name the system of each run:
seq 1, Q (10 x 18):
22 -7 17 -33 19 4 -1 -13 9 -1 14 27 -17 28 -1 22 -10 31

7 46 -3 1 2 14 6 10 -27 -7 -26 7 -4 -1 26 -10 -28 23

13 -7 -13 17 -6 -2 -25 -2 -8 30 -3 -27 2 -50 -11 5 -2 10

27 -11 12 -22 24 -6 -9 -30 11 11 24 -15 -14 14 0 0 37 17

-13 32 -2 4 2 9 18 -1 -26 -27 -18 -3 -13 12 21 -30 25 11

-16 -6 -16 15 -30 -9 -9 14 -10 -2 -25 -21 7 -36 -20 2 24 -20

11 -19 2 -25 3 -20 -3 -15 30 17 12 -6 7 24 -11 10 29 -35

-17 17 -5 16 17 4 27 -2 -1 -19 4 19 1 39 25 -25 -3 -25

-31 -20 -10 43 -25 -1 7 26 -13 -9 -5 13 3 -19 -16 12 -15 -12

6 -18 19 -24 -11 -14 -8 -2 23 17 15 18 5 16 -30 40 -12 0
seq 2, L (10 x 18):
-14 20 5 41 -44 1 2 6 8 24 -1 -14 17 -15 -15 19 -6 7

-22 -18 17 12 0 14 0 -4 39 -2 29 24 19 -2 -22 -10 -22 3

-4 -13 4 1 17 3 16 28 -18 -39 11 9 1 -8 15 -17 -35 24

-4 10 -9 11 -19 16 -26 12 -32 4 -19 -16 0 -24 14 21 -38 1

11 -3 -8 -8 -4 35 -27 -33 38 11 -3 7 5 -6 1 11 -21 -11

28 -7 1 -26 30 14 12 13 28 -5 -3 15 -4 -3 33 -20 4 17

-1 -6 3 -21 15 -15 -22 31 -34 28 -23 -5 -15 -17 24 0 8 -6

-3 -8 -12 -23 3 -1 -38 -37 -14 7 -8 -2 -12 15 -15 14 10 -37

33 11 -17 -20 6 0 24 -26 22 -20 -7 -8 -4 26 8 -4 32 -7

7 17 5 12 -3 -30 26 28 -1 32 -9 -10 -1 -3 10 -6 43 3
seq 3, A (10 x 18):
0 -51 -9 16 16 -17 -2 4 -12 3 15 -5 -25 3 0 15 34 -19

-38 11 10 18 -24 10 0 -8 -6 -11 1 -4 -2 41 12 11 15 -30

-7 36 -8 6 -27 -1 29 10 11 -10 -28 32 13 1 -27 -2 -6 13

41 -12 -9 3 14 -29 23 16 2 23 10 13 -4 -5 -12 30 -12 17

-7 -6 11 30 27 -5 -8 -2 -27 23 32 -5 -9 21 29 3 -23 -11

-38 11 8 25 -10 25 -12 -24 -11 -26 12 12 1 -5 -20 -22 -19 18

17 9 10 -25 -26 2 -3 -16 26 -15 6 -11 18 -8 -32 19 -11 34

30 18 9 -28 18 -16 -7 11 8 31 8 -23 22 -3 27 -5 -20 -4

-16 -19 -6 8 33 2 -17 9 -20 -1 2 -2 -4 -30 15 -45 -4 -12

-20 -42 0 0 -22 20 -22 -16 7 -36 3 -17 -7 -13 -18 8 24 -5
seq 4, L (10 x 18):
8 -15 10 -11 12 -43 27 10 -18 -21 27 4 1 19 -27 10 -5 12

-4 38 -1 30 -6 -19 13 -8 -37 2 13 -24 10 17 2 3 -21 -3

-12 19 -5 47 -19 23 0 -33 12 8 7 7 -1 -9 -23 -3 4 19

-7 -11 28 -4 -11 14 11 12 29 -16 16 11 7 -12 -12 -2 -2 52

-22 8 20 -19 0 -10 -9 36 -16 -7 1 -3 25 -20 3 -18 -42 9

-3 -7 -25 13 9 14 -31 -20 -18 -9 -3 -11 7 -29 -3 -12 -37 -22

23 -18 -12 1 -3 39 -10 -21 24 -20 3 -22 -6 -9 29 11 1 6

1 5 14 -22 -8 19 0 35 24 15 -27 6 3 0 42 -1 10 -1

-6 -23 -10 -22 19 -13 -19 22 -5 21 -21 33 -9 -11 -6 -7 -2 -32

27 -28 -20 -21 26 -16 -8 -19 -20 -16 9 -5 -19 19 2 20 0 -24
seq 5, D (10 x 18):
20 -14 -3 -26 8 -30 25 46 -6 -7 -15 0 -2 -9 10 2 16 6

-1 -10 16 -4 1 -14 -24 12 -18 39 10 -10 -5 17 21 38 -13 -16

5 7 -17 12 -4 4 2 -43 7 2 0 21 -13 38 -20 22 7 -25

23 13 -4 13 -17 -6 46 9 20 -19 -3 1 0 2 -9 8 24 34

3 11 26 0 -10 11 -9 28 10 35 -1 5 5 -19 14 15 -21 37

8 3 -3 -13 25 4 -32 -41 -1 24 8 24 -5 -5 -27 -9 -24 2

15 7 -9 14 8 -14 15 -32 -11 -29 26 -33 5 -4 -19 -23 18 15

-34 19 20 29 -30 15 3 22 -2 -5 4 -29 22 -17 14 -13 -3 12

-31 -6 -4 -9 2 13 -20 12 10 2 -18 39 9 -18 -12 -27 -21 -22

14 -26 -14 -25 37 -30 7 6 -22 -26 9 1 -4 -4 -6 -21 -1 -10
seq 6, N (10 x 18):
-11 13 24 -1 -13 -2 -14 -18 -29 9 6 -19 -25 21 -1 19 38 26

-25 34 11 -15 -14 -26 1 6 -20 16 -20 14 3 11 -25 -11 26 -5

-8 -11 8 -3 14 -41 27 30 1 3 12 -9 11 7 0 -22 33 -20

-41 -17 27 29 -2 -4 2 16 -16 -10 34 -18 6 14 15 -6 3 -10

-47 -4 3 14 -26 5 -1 14 -19 -30 -8 19 8 -7 -23 -2 -23 -8

5 -16 -6 -10 -13 -8 28 33 22 -34 -4 10 22 -8 -12 4 -23 3

9 2 10 14 2 17 13 12 28 -1 25 -4 24 3 27 3 -44 7

1 5 -19 26 10 26 -14 -26 6 3 4 18 4 -20 -9 -11 -45 -2

36 -16 -28 -14 6 17 -7 -27 12 -24 -8 1 -8 -28 -17 5 -4 20

33 20 9 -30 -5 20 -12 -22 16 9 -5 -21 -3 2 19 15 2 32
seq 7, N (10 x 18):
-6 43 11 -5 23 -8 9 -2 -21 4 -1 15 -1 2 0 -43 -6 26

6 -8 -4 3 8 -32 -7 9 -19 11 13 -37 16 -42 -19 -21 6 3

-22 -16 21 -21 -15 3 -25 -23 11 -18 24 -32 16 13 -12 0 12 -17

-30 21 2 -19 -7 23 -4 8 -5 -33 -29 9 5 8 21 -29 -2 -12

3 -19 -11 0 -1 -6 2 51 0 8 -23 -3 8 -39 20 -4 -6 -10

-1 -40 8 -3 -1 3 -20 5 13 11 25 -1 5 11 10 35 -27 -24

-1 11 -23 11 0 25 2 -22 -10 -25 -13 26 -13 32 11 15 -29 -20

32 8 -32 27 -14 7 28 11 8 2 -31 7 -9 -24 2 15 10 14

21 -10 20 2 0 1 -2 -6 33 39 19 10 -4 1 -7 27 12 27

3 25 7 -5 30 -4 -6 -39 -19 12 17 26 -14 29 -11 -11 -13 10
seq 8, X (10 x 18):
13 -3 -32 3 -17 13 0 -30 28 -16 -19 -14 2 -8 -13 -2 32 -26

-6 -15 15 9 -20 -8 30 32 29 -3 4 -14 8 10 16 8 41 -3

-40 -1 23 0 16 -22 -2 20 -26 19 6 19 -7 18 0 -21 19 -13

4 -1 -30 -2 23 -21 9 -14 -20 -18 -6 23 -3 -6 -37 -24 -6 -14

15 9 -16 16 -25 -16 33 6 -2 -29 6 -20 19 3 -15 22 -21 2

-15 20 15 34 -19 4 6 12 -2 34 9 10 4 25 12 29 -22 -3

10 -2 0 11 34 11 -3 -7 8 30 6 44 -17 -8 0 -12 -17 21

24 3 4 -24 14 0 -2 -5 -11 -22 11 -15 4 -27 -4 -12 -24 46

-7 22 5 -9 -33 15 -36 -17 -12 1 -6 -41 16 -8 1 17 -16 -2

7 -13 -12 6 -8 26 -18 -17 41 31 -10 2 0 -6 11 9 16 -27
seq 9, G (10 x 18):
35 23 2 -33 -4 -1 -1 3 29 19 -10 -19 22 -23 6 -4 0 20

9 -21 -12 -24 38 -15 -13 8 6 14 -3 10 6 -22 1 -35 0 -28

-28 -27 -2 10 14 13 -11 -4 -17 -25 4 -7 -17 11 26 -21 25 -29

0 21 0 18 -27 6 25 3 0 -17 -11 -29 -4 24 26 13 34 0

28 10 -19 -4 -24 -18 22 17 26 19 -25 3 14 -9 -16 26 6 -11

-9 -38 -5 -3 6 -12 -19 24 0 25 -4 27 -3 -13 -13 18 -19 -30

-33 -11 14 26 13 -1 -9 4 -44 0 18 13 -22 28 14 8 -13 -7

-2 35 2 26 -20 6 22 -29 -11 -11 5 6 -11 28 -16 14 7 28

18 18 4 -12 -26 8 -8 -16 30 15 -6 5 15 -19 -33 20 -11 28

-3 -10 18 -21 23 -8 -30 12 4 31 13 6 16 -30 -5 -17 -29 6
seq 10, S (10 x 18):
-33 -11 14 -8 -35 16 -29 -3 14 1 -11 4 5 -27 -35 4 16 9

1 17 6 -23 -1 7 0 -4 20 -24 6 -2 30 -24 -19 -34 -27 24

-10 3 3 20 -5 25 -2 23 -6 -16 0 -28 11 -23 43 -19 -19 7

-21 -43 -5 2 -8 29 -23 16 12 -11 -16 23 -10 -18 5 10 -9 -15

16 -9 -6 -33 28 6 6 4 11 -24 -4 41 0 5 -4 -11 -35 9

26 12 -14 5 24 1 18 21 -26 -4 -9 -3 -11 9 46 5 -20 4

13 -31 -24 15 6 -3 -11 5 -13 19 -14 15 -27 2 10 36 4 -30

25 -6 -8 -19 29 -19 4 -31 9 12 14 30 -8 29 -23 9 -5 -11

21 38 5 2 15 -14 20 -14 -21 12 8 -15 -9 35 21 -3 18 9

-2 -1 -5 13 -24 -13 -11 -5 -13 24 -13 -24 -15 2 -6 25 50 -12
seq 11, X (10 x 18):
39 -22 -13 7 29 6 -4 -16 -13 -3 18 -25 -22 -6 29 10 6 14

-20 15 17 3 -10 33 -10 -28 -5 -28 10 -25 -5 16 20 -12 13 19

-19 7 2 -7 -31 20 -18 -11 11 8 -33 13 -12 -13 -21 3 41 13

27 -15 -1 -22 8 -34 6 6 10 22 -1 -14 -3 -4 -10 6 50 -1

-10 17 3 5 17 -23 15 3 -13 0 14 -32 16 14 20 -36 19 -27

-39 -1 -12 41 -13 3 6 -2 -5 -14 -2 12 9 -15 -28 -25 4 -20

-2 -24 4 5 -14 -23 19 7 19 -6 17 23 8 6 -47 23 -5 6

10 31 13 -21 7 -27 20 22 0 19 7 14 20 30 6 10 -31 -4

2 16 -19 24 17 4 -3 13 -23 17 -13 15 1 -21 16 -14 -43 -8

15 -32 -10 23 7 16 -10 -16 -2 -17 27 -6 -6 -19 -8 18 -34 20
seq 12, Q (10 x 18):
-2 -27 -9 -16 3 -19 6 42 6 -6 -11 -5 11 -3 18 -2 8 -43

-23 -18 5 8 3 10 -20 -3 -1 11 9 3 -1 34 25 21 -13 -47

-2 -9 -22 31 -1 23 9 -21 6 -15 0 41 -16 18 -10 18 -20 -7

16 -2 -3 13 -6 -14 29 34 2 12 -7 36 -5 -4 -9 29 -20 25

-2 25 24 -12 8 -15 -18 10 -14 49 4 13 5 2 -1 11 -27 13

11 16 -6 1 26 -5 -22 -40 -29 3 21 -8 -1 -7 -17 -15 -30 13

27 7 -4 17 -4 -9 20 -11 -13 -23 19 -37 0 -15 -5 2 9 41

-11 25 27 -7 -28 5 -1 4 14 10 -5 -26 11 -10 1 -11 38 35

-16 4 -1 -30 6 2 -19 -11 10 -6 -15 -2 11 -20 -13 -46 25 -12

5 -30 -16 -15 13 -14 3 9 -4 -36 3 -29 7 -2 15 -14 12 -37
seq 13, A (10 x 18):
9 -29 -24 10 4 19 -9 -33 38 -7 1 0 1 -19 -12 -9 21 -21

2 0 19 -11 -9 11 21 13 23 -17 2 -19 0 23 36 3 36 10

-24 16 13 -24 -9 -16 -6 35 -29 13 -35 22 -9 0 -1 -3 13 3

13 -22 -33 1 13 -21 -1 -14 -10 -1 -10 26 -12 1 -33 12 -5 -36

17 4 -20 42 -4 7 28 -16 4 -12 12 -22 -6 25 24 19 9 -14

-25 30 24 30 -20 14 10 15 -5 21 -8 14 -4 0 7 0 12 35

0 -8 15 -22 13 -18 -4 -5 5 14 10 44 -6 7 -44 6 -8 20

25 3 -5 -10 21 -25 8 -20 -20 -17 32 -25 8 26 2 7 -28 -14

-12 29 -4 38 -14 8 -8 -3 -21 5 1 -34 15 -26 11 -15 -17 5

-9 -15 11 6 -11 16 -15 -8 44 19 6 11 13 -35 -28 -10 7 18
seq 14, S (10 x 18):
-18 -13 0 3 -32 -2 -15 -13 0 -18 -5 -17 3 -30 -45 2 27 14

-5 12 24 -19 -16 0 -7 -2 25 -7 22 -22 40 -14 -13 -8 -29 17

-26 21 6 26 -9 33 -5 11 6 3 -9 -5 17 -18 28 -32 -11 2

-18 -42 -6 6 -6 26 -9 9 5 -35 -11 13 -13 -33 -7 -7 7 13

9 -15 11 -41 11 2 -4 23 4 -21 7 15 11 -4 6 4 -47 16

8 21 -20 8 15 13 4 20 -15 7 -25 13 -1 1 40 -5 -37 -17

20 -36 -35 25 15 10 3 -10 -7 -10 -8 18 -32 -6 5 19 4 -14

26 -20 8 -29 29 -16 1 -9 5 8 22 20 -14 31 1 26 -9 6

13 41 -2 -7 17 -13 3 -6 -27 29 -14 8 -13 30 23 0 8 -10

18 -4 -30 17 -7 -16 2 -23 -15 3 -13 -19 -18 -1 -16 15 41 -18
seq 15, G (10 x 18):
26 -10 12 -36 9 -25 8 26 22 17 2 4 12 -20 -12 0 8 26

-7 -22 -2 -34 31 -21 -20 -2 -13 -9 11 5 8 8 -6 -20 -18 -40

-20 1 -15 30 -2 19 -8 -17 -32 -33 0 -23 -10 5 19 -13 2 -18

24 13 -8 34 -19 12 34 1 19 -3 -1 -20 -3 -3 16 14 25 26

23 -3 -1 -29 0 -9 16 22 41 15 -12 28 15 1 -5 14 -9 -1

-17 -20 -2 -30 14 -9 -32 16 -30 2 -17 23 -11 -4 -1 1 -22 -26

-10 -1 -3 31 10 1 -12 -24 -45 -1 12 -18 -29 15 14 6 14 -6

10 28 -3 34 -20 16 25 -28 29 6 8 -3 4 22 -1 11 15 10

0 14 7 -19 -21 10 -2 20 37 19 -24 27 18 -23 -16 2 -11 14

-13 -23 18 -28 22 -24 -26 22 -27 19 3 8 -7 -17 -8 -11 -1 4
seq 16, D (10 x 18):
12 41 10 -11 9 -6 17 9 -7 18 -9 37 -1 22 2 8 -28 26

30 6 -21 11 -1 -17 -7 -13 -17 21 -1 1 -1 -26 -33 21 -24 18

5 -15 10 27 0 2 4 -24 24 -1 49 -20 16 1 -17 3 -15 12

-15 32 6 27 3 31 13 -13 3 -15 6 13 2 5 14 -31 -18 23

-1 -3 -17 3 0 13 -10 11 -15 -17 -26 7 -2 -51 -11 -22 -13 20

-4 -42 7 -19 19 -2 -28 6 4 -14 26 -26 16 -24 6 -14 -17 -13

-15 8 -3 4 22 10 -8 -17 -18 -15 8 -17 -1 27 37 -26 -1 -35

-15 -3 -27 16 -18 6 8 12 -17 -20 -38 -3 -13 -11 7 -2 32 -24

-8 -44 11 -21 -12 -5 -1 40 22 -7 -7 4 3 -3 8 18 18 -13

11 5 12 -36 21 -4 -7 3 -3 16 -3 18 -12 43 31 14 -6 -16

runs to name:
seq 17 (2 x 18):
-8 -5 -8 25 -17 29 -13 -28 11 -11 12 13 2 15 -10 31 -35 -12

24 -2 -6 9 1 10 28 7 33 0 2 35 1 -4 -9 15 -20 33

Q
seq 18 (2 x 18):
-19 10 -4 24 -28 31 3 -19 18 -37 4 -22 19 7 8 -7 -7 -10

-26 -16 18 4 -32 16 -4 17 29 13 -16 31 -6 -1 -11 26 17 7

X
seq 19 (2 x 18):
-4 32 12 -7 23 -4 -1 18 -6 30 -10 18 10 -12 14 -35 -20 13

-9 -16 -3 -10 21 -6 -6 -21 -12 -16 1 16 -23 -8 -26 -29 40 13

G
seq 20 (2 x 18):
0 16 16 4 14 28 -22 -28 5 29 13 11 -9 21 27 4 -20 4

16 12 -29 7 2 11 -1 -41 -6 -14 -20 7 -20 -13 -27 -13 24 14

D
seq 21 (2 x 18):
-21 10 11 3 -27 36 5 -11 30 -36 3 9 15 6 -6 -3 -18 19

1 5 12 0 -9 25 11 33 20 -5 -17 10 2 -29 20 -8 -3 43

S
seq 22 (2 x 18):
-1 34 18 5 -33 12 2 -2 17 4 6 -38 28 -12 7 0 0 25

-24 -9 6 20 -17 22 -20 11 24 17 -6 -9 13 -43 0 -21 15 2

S
seq 23 (2 x 18):
-6 -34 11 -4 10 -1 -15 14 -1 -18 27 -8 15 -33 -10 -9 -37 13

4 -5 7 2 29 -6 18 5 -19 -38 30 -13 3 7 20 -22 -24 16

G
seq 24 (2 x 18):
-16 6 24 -31 -37 18 -1 8 27 -24 -14 7 8 5 -13 11 13 31

20 34 8 -47 11 -14 -5 9 14 22 -14 4 23 -6 4 -15 -16 4

D
seq 25 (2 x 18):
1 -39 4 -2 2 -14 -15 -25 10 -10 39 -28 8 -8 -31 5 12 -7

-19 9 9 14 -7 10 4 10 13 -16 22 -23 35 5 22 -15 -39 -18

G
seq 26 (2 x 18):
30 14 -12 23 19 -10 14 -9 -6 41 2 3 -21 22 25 17 18 -10

0 -11 0 30 -23 12 0 -16 1 12 -1 11 -28 1 -22 36 28 28

D
seq 27 (2 x 18):
-7 -26 -10 -2 -10 15 4 21 47 -1 -19 26 13 -24 -5 -7 6 -17

9 -32 3 -21 6 3 18 33 11 -21 -5 12 -10 22 31 23 5 -6

A
seq 28 (2 x 18):
22 4 2 -13 21 20 -11 -24 19 28 -3 20 -20 27 28 10 8 -5

11 10 7 -31 23 -4 3 3 -7 14 -22 30 -25 14 10 -8 29 20

L
seq 29 (2 x 18):
12 -10 -9 7 -12 31 -4 -27 11 -41 13 -5 0 1 -4 18 -31 19

-3 13 22 -21 -33 28 -12 4 17 7 -16 4 -3 14 17 36 -2 25

X
seq 30 (2 x 18):
14 10 -26 32 -13 37 -8 -35 23 1 -5 -5 3 -6 6 7 -15 -10

13 13 19 -1 0 27 14 -1 34 3 3 6 -3 -1 20 -8 16 47

A
